500 stands for zero in the data rows.
Some points, each followed by its number:
399 565 609 333 525 499 489 396 521 610 486 757 533 537 807 417 469 466 153 369 472 388 605 489 598 0
590 416 190 474 242 513 517 567 630 501 619 313 445 643 388 769 641 842 965 433 235 601 479 728 598 1
469 527 556 490 522 508 481 490 461 486 459 528 490 476 530 448 490 456 430 515 553 467 509 444 480 2
498 486 491 636 725 466 599 504 426 466 575 518 509 380 362 459 463 372 401 505 597 667 476 371 453 3
572 410 304 766 717 507 645 608 480 379 621 433 405 349 276 647 578 442 782 540 471 899 464 439 501 4
559 504 575 625 521 501 446 541 479 411 449 474 439 448 496 455 510 379 571 548 518 528 477 399 500 5
545 498 564 517 361 521 297 541 537 415 358 492 432 560 627 495 563 452 646 517 408 374 488 481 569 6
555 493 530 470 319 497 377 542 494 501 423 385 503 574 449 500 489 554 603 569 480 321 471 582 456 7
525 484 496 659 651 518 454 588 522 394 477 547 403 418 516 549 546 392 598 499 468 661 507 399 562 8
410 544 584 296 477 490 511 369 468 648 476 595 615 554 621 395 420 498 176 462 554 290 515 543 445 9
530 428 248 570 558 510 651 536 554 501 660 472 483 479 322 661 544 641 663 466 426 745 481 570 496 10
572 473 446 620 451 519 415 617 534 373 459 413 402 489 449 575 595 513 792 554 427 594 469 482 532 11
520 493 523 589 572 480 479 524 453 482 478 470 479 447 417 478 487 418 508 576 586 521 493 421 433 12
374 557 520 214 547 455 641 310 488 708 593 648 641 533 611 403 379 581  82 393 583 376 522 560 457 13
503 546 671 589 584 516 416 525 446 440 382 507 483 439 510 387 429 320 418 583 624 444 470 379 476 14
381 598 661 196 396 515 449 360 488 642 420 684 587 632 825 378 421 524  76 393 508 166 565 563 514 15
496 470 365 594 592 508 576 521 533 464 595 526 485 441 449 574 537 507 578 461 467 689 518 484 528 16
520 487 440 501 426 514 477 535 528 477 528 450 480 519 484 600 531 589 659 491 430 539 496 569 553 17
501 507 479 513 457 524 470 542 553 454 481 528 470 503 558 523 568 524 572 474 449 522 507 500 542 18
494 470 376 505 589 519 539 489 595 503 580 636 433 488 632 621 621 562 522 361 299 711 575 475 635 19
484 441 325 511 587 502 607 510 551 539 639 585 489 463 482 608 535 582 524 413 414 704 545 536 562 20
543 470 475 631 526 530 481 569 500 433 494 410 437 466 406 549 528 466 679 575 485 592 457 469 497 21
444 522 550 520 637 484 569 442 477 524 528 614 516 438 551 463 487 447 284 453 516 538 571 431 531 22
471 528 612 404 452 483 468 441 425 567 443 460 586 546 485 402 428 495 366 560 621 299 457 521 414 23
528 467 405 367 193 528 399 512 613 555 479 433 502 674 567 594 559 740 671 460 312 344 500 679 588 24
534 507 517 419 410 505 478 458 499 554 483 449 514 531 484 508 484 537 476 511 497 412 497 578 508 25
437 490 420 491 655 479 625 458 512 533 601 623 497 465 492 544 512 523 392 431 487 623 560 461 525 26
535 540 614 547 433 490 378 509 434 447 391 392 509 496 449 405 495 426 553 607 594 364 447 452 423 27
457 470 325 496 605 491 642 496 524 509 659 572 503 453 469 593 524 546 445 429 421 696 545 523 532 28
501 537 666 463 392 507 381 486 495 478 382 470 492 561 607 397 479 460 452 557 526 298 492 494 472 29
526 551 656 673 583 499 415 561 448 372 384 525 419 394 515 406 517 301 521 565 575 536 463 326 479 30
413 522 523 338 555 456 637 392 447 667 575 573 632 494 531 411 405 532 170 470 599 429 507 542 422 31
440 475 384 575 747 489 668 499 524 478 624 687 476 390 514 579 540 475 381 380 453 795 577 408 560 32
516 457 363 496 456 501 569 525 525 501 558 439 492 532 401 606 528 628 637 491 434 575 502 581 521 33
485 490 465 525 595 480 539 505 526 492 519 565 483 473 528 525 534 494 505 478 478 595 527 476 549 34
586 460 442 639 549 467 527 576 395 459 501 296 501 419 200 486 439 483 674 662 655 540 378 493 366 35
497 521 521 535 547 497 488 512 482 479 472 507 514 446 511 468 499 431 439 521 529 503 510 435 472 36
565 461 428 581 463 539 486 569 528 424 526 399 482 536 422 577 560 564 739 525 445 558 495 537 496 37
539 453 317 601 644 497 662 556 524 483 651 506 454 416 383 632 545 543 617 458 450 789 499 529 528 38
503 478 514 609 617 497 472 554 512 427 503 550 442 452 481 517 551 420 554 479 484 608 526 421 533 39
521 565 661 312 261 504 354 456 470 587 342 396 618 643 563 394 397 531 457 573 577 114 421 587 421 40
485 529 644 506 436 500 360 526 503 442 375 507 480 515 624 442 503 424 476 547 488 365 504 442 546 41
468 521 577 414 522 453 540 457 420 556 480 461 596 492 476 374 376 454 302 545 691 365 470 479 384 42
562 466 423 562 404 494 474 578 495 442 499 367 457 532 347 537 512 558 716 543 482 487 458 543 475 43
507 542 616 451 369 525 357 516 486 467 374 450 481 579 549 447 512 482 530 562 517 302 454 495 483 44
571 536 678 542 330 522 262 551 476 417 316 406 440 569 560 424 529 408 667 586 540 304 470 440 498 45
New points follow, each followed by the numbers of its three nearest points above, looking only along the 4 directions in which the numbered points spread most, nearest first.
511 499 512 526 483 534 448 514 494 478 462 493 466 509 527 478 532 481 563 519 481 507 524 466 533 18 36 2
508 463 406 679 795 464 632 513 468 422 590 548 472 348 355 540 501 421 494 517 574 799 506 368 483 3 16 32
441 494 423 603 785 507 619 472 515 476 605 703 426 356 544 547 537 388 374 414 472 761 585 358 578 32 26 22
512 461 486 647 722 478 578 538 438 434 552 484 454 355 341 486 472 392 524 572 642 671 473 393 427 3 12 39
447 455 324 561 785 454 797 463 439 572 681 521 581 365 284 496 423 501 350 500 650 750 468 467 384 3 26 28
463 577 662 601 702 473 501 485 445 445 441 622 481 392 556 365 427 253 276 522 651 512 508 326 471 14 22 30
590 531 569 368 114 526 285 527 521 501 362 249 492 665 455 499 503 628 785 623 456 182 438 658 459 7 24 40
507 503 482 468 445 481 488 490 504 486 500 454 510 514 501 508 475 569 486 497 487 451 485 547 499 25 18 2
491 501 508 611 759 483 598 488 457 489 551 613 494 359 483 478 463 376 368 492 593 652 507 402 471 3 22 26
439 561 696 297 471 491 458 385 439 617 405 611 599 532 651 324 365 428  96 483 637 228 519 504 441 9 15 23
609 465 446 647 413 551 382 617 534 370 433 371 402 496 423 581 570 515 857 591 419 546 497 483 551 11 37 43
564 519 557 430 259 492 369 562 481 512 409 269 528 615 396 483 477 596 674 611 525 261 409 620 417 7 44 43
491 453 244 545 549 532 575 534 638 497 657 637 396 524 599 722 648 630 659 341 226 797 603 540 706 19 20 28
413 586 626 295 499 484 504 373 460 634 463 626 606 541 675 371 403 485 112 448 583 263 526 481 446 9 15 13
495 458 344 485 523 493 610 485 530 553 607 444 513 487 332 572 483 602 581 492 500 620 487 546 490 33 10 16
503 579 659 392 390 487 401 441 407 564 398 429 572 555 522 358 420 452 346 595 657 223 427 503 369 23 42 40
534 519 532 401 345 489 417 529 517 511 447 382 537 587 463 467 469 576 563 565 518 326 431 589 450 7 25 44
510 528 590 328 276 496 421 463 475 572 429 360 616 601 473 408 465 621 494 566 555 197 449 632 398 40 7 23
559 493 514 439 274 485 380 536 465 523 424 276 513 596 369 475 447 603 684 611 555 279 417 604 413 7 43 44
510 463 408 565 575 512 561 537 514 490 579 514 476 466 442 569 516 529 535 478 455 649 488 490 519 16 34 20
407 461 378 548 729 490 668 463 537 500 666 679 488 404 517 568 515 481 366 371 472 749 550 433 565 32 26 28
594 474 466 619 492 495 504 582 446 430 498 297 502 460 260 507 489 511 732 609 591 511 392 526 376 35 43 21
523 467 497 655 702 487 580 521 411 455 519 493 482 371 382 457 463 363 481 565 641 651 467 364 416 3 12 39
475 506 543 249 216 543 350 451 638 576 441 528 496 723 730 527 550 684 523 377 288 257 583 680 614 24 25 6
454 474 410 654 777 513 611 520 562 428 587 728 401 388 602 586 585 397 446 410 400 827 582 355 607 32 19 8
419 551 542 356 588 470 607 379 451 634 557 619 611 496 565 402 431 509 165 453 591 422 534 495 467 31 9 13
557 516 590 666 531 529 366 584 470 394 416 457 414 431 465 469 534 379 652 575 516 528 461 409 509 5 30 21
551 504 581 553 437 494 422 546 441 443 411 359 500 481 419 447 464 458 579 596 577 398 454 488 432 27 12 7
541 503 463 346 170 525 394 520 556 547 440 379 490 661 570 565 533 689 673 491 353 305 507 665 538 24 7 25
508 487 438 459 376 514 462 509 560 504 484 426 484 587 484 566 546 627 636 489 437 476 489 580 503 17 33 25
626 402 338 912 674 509 538 689 446 305 568 302 352 325 155 626 559 404 992 674 545 881 415 394 435 4 35 21
519 447 378 621 559 520 527 548 531 449 565 492 429 472 409 575 549 544 641 501 443 680 491 509 523 16 21 38
490 462 450 739 831 473 641 512 412 402 591 527 472 282 328 479 463 308 416 564 642 784 469 311 433 3 32 12
470 521 553 354 436 532 406 438 591 553 490 666 498 611 767 528 549 535 380 389 337 422 598 519 616 0 18 41
555 499 515 443 318 507 418 534 499 526 424 366 489 587 484 509 518 568 624 529 498 359 476 594 494 7 25 44
408 563 630 336 526 501 515 380 528 589 488 710 543 552 749 424 484 481 179 385 449 397 574 470 574 0 9 15
491 506 511 649 741 487 592 468 431 471 560 569 493 357 415 465 442 370 384 524 635 682 500 376 465 3 12 22
404 526 528 382 582 478 609 356 474 613 574 623 595 475 555 453 433 497 205 457 598 448 506 504 474 31 22 9
466 582 692 228 234 506 325 434 515 602 344 477 565 681 726 371 447 567 339 510 479  72 497 596 501 40 15 29
547 495 417 360 227 503 463 506 549 538 504 316 559 666 457 591 506 742 732 520 432 339 464 718 504 24 7 17
518 493 437 467 367 521 449 540 572 512 513 432 462 586 552 594 570 612 660 490 376 468 503 578 558 17 18 33
466 481 425 478 597 469 627 445 510 539 614 559 539 458 496 545 479 516 382 446 496 611 517 526 522 26 28 34
543 578 726 352 273 500 291 451 471 546 306 427 522 607 630 351 463 470 457 575 577 101 473 541 452 40 29 44
541 583 749 350 208 495 252 471 442 553 260 383 553 631 603 330 442 474 487 612 596  67 429 534 443 40 29 44
538 523 524 397 227 507 381 509 533 544 426 353 529 646 509 530 487 643 613 534 480 264 471 630 473 7 24 44
508 485 370 485 485 496 576 511 500 559 584 459 541 504 440 537 516 587 527 510 474 547 480 569 503 33 17 25
531 489 487 347 222 536 400 514 591 521 496 429 489 633 580 571 569 663 676 476 341 364 516 659 561 24 7 17
491 485 439 420 483 493 591 461 490 576 585 473 542 494 464 526 463 596 460 482 524 498 479 585 471 25 33 34
413 564 589 294 444 486 529 394 504 620 487 609 583 572 664 424 441 547 197 415 509 339 553 568 478 9 0 13
395 559 578 332 565 490 542 366 505 612 505 704 574 520 707 432 452 476 146 390 489 427 578 475 516 0 9 13
501 512 524 389 346 516 457 501 535 515 462 467 529 601 561 501 507 591 502 483 424 373 530 580 509 25 7 44
466 507 468 393 563 458 645 411 441 627 605 540 622 488 412 424 414 526 282 473 643 452 501 554 405 31 42 23
452 555 617 348 428 499 491 418 483 568 448 600 575 551 658 382 452 512 276 451 525 337 526 512 511 9 23 0
479 538 643 564 671 487 497 490 400 464 458 555 523 420 493 364 434 323 317 548 623 489 503 363 462 14 36 2
532 526 607 603 487 534 381 557 471 393 404 490 425 465 503 446 523 376 604 542 499 471 486 407 513 5 30 41
536 446 375 603 572 530 588 529 531 458 594 477 473 454 398 606 525 523 611 482 450 680 482 512 506 16 38 33
479 484 418 603 658 466 595 529 533 450 582 545 471 421 449 547 543 460 548 456 504 703 525 456 541 16 34 39
537 511 518 416 300 532 404 520 553 490 446 415 484 603 561 538 536 582 659 501 410 392 486 591 522 7 17 6
457 577 729 411 577 454 530 414 370 555 413 528 598 469 537 295 330 352 140 566 745 308 472 403 373 42 23 9
551 508 531 520 362 525 363 546 479 474 408 335 512 532 397 490 492 521 708 604 526 381 429 539 458 7 43 27
562 409 181 453 361 527 589 578 655 526 679 397 463 598 414 768 626 820 876 406 244 685 493 701 590 1 10 33
540 475 381 339 246 506 489 492 564 593 541 346 535 645 446 628 496 757 665 492 397 369 490 709 479 24 7 33
477 490 438 501 560 506 537 485 509 510 538 534 488 494 486 536 519 522 479 469 485 571 502 489 533 34 18 26
481 488 414 262 207 522 460 455 626 604 516 464 531 671 623 583 558 779 565 393 316 302 545 702 565 24 25 7
489 506 493 504 436 533 464 496 566 486 476 562 468 546 583 539 558 533 535 454 408 510 512 504 568 18 17 34
511 517 498 497 450 528 459 534 538 490 476 515 490 552 554 541 550 554 594 464 416 509 516 508 557 18 17 25
542 525 618 307 230 493 387 480 479 565 401 376 544 621 504 428 455 594 549 549 527 168 448 620 464 40 7 44
516 548 674 599 581 499 430 520 407 429 382 461 489 433 487 375 466 294 445 585 677 419 481 354 446 14 30 27
500 468 420 481 421 510 468 525 530 505 530 440 489 540 487 571 547 605 642 487 412 505 493 574 539 17 33 18
453 540 604 391 559 445 570 418 405 578 489 489 600 446 456 374 402 457 242 533 688 385 463 506 393 42 23 31
490 508 448 613 720 488 633 492 444 462 580 520 502 368 366 503 449 391 425 512 604 692 476 432 449 3 12 26
504 405 220 479 396 552 555 547 693 528 665 505 425 574 526 783 662 756 749 346 181 718 569 651 659 1 19 10
561 438 422 686 491 526 393 598 581 378 496 492 360 481 520 637 660 500 809 490 333 656 517 461 606 11 37 21
506 565 745 337 202 514 289 458 489 530 300 427 559 651 635 346 437 511 411 564 528  81 470 559 460 40 29 44
484 558 616 531 619 480 539 467 348 508 456 405 560 414 358 351 373 394 371 610 744 408 443 418 370 42 14 12
389 587 651 131 405 477 501 294 521 711 452 674 644 642 766 340 393 543  19 380 553 192 555 562 480 15 9 13
550 492 547 667 574 502 420 590 467 408 422 451 452 435 448 500 531 387 616 603 539 577 487 396 488 5 21 12
510 440 308 520 413 529 492 565 659 439 583 564 386 586 611 708 672 656 752 360 180 700 591 571 687 19 17 20
613 417 414 902 609 496 458 701 447 283 503 272 339 325 183 580 585 377 983 681 568 795 421 386 457 4 35 21
509 446 368 586 554 511 552 554 560 471 574 483 444 478 449 600 570 547 632 465 398 699 511 508 536 16 38 20
398 604 700 191 372 464 447 359 497 673 429 651 599 618 765 373 424 529  91 395 512 166 562 550 498 15 9 0
464 491 456 525 657 453 637 456 501 546 617 566 517 421 477 514 462 450 365 462 555 642 530 455 494 26 22 34
473 522 558 468 505 494 468 491 505 517 457 543 511 526 562 438 505 453 421 519 523 424 511 480 503 2 36 25
498 560 672 431 396 512 359 464 467 505 381 485 491 543 626 387 458 472 429 553 576 256 491 507 479 29 44 41
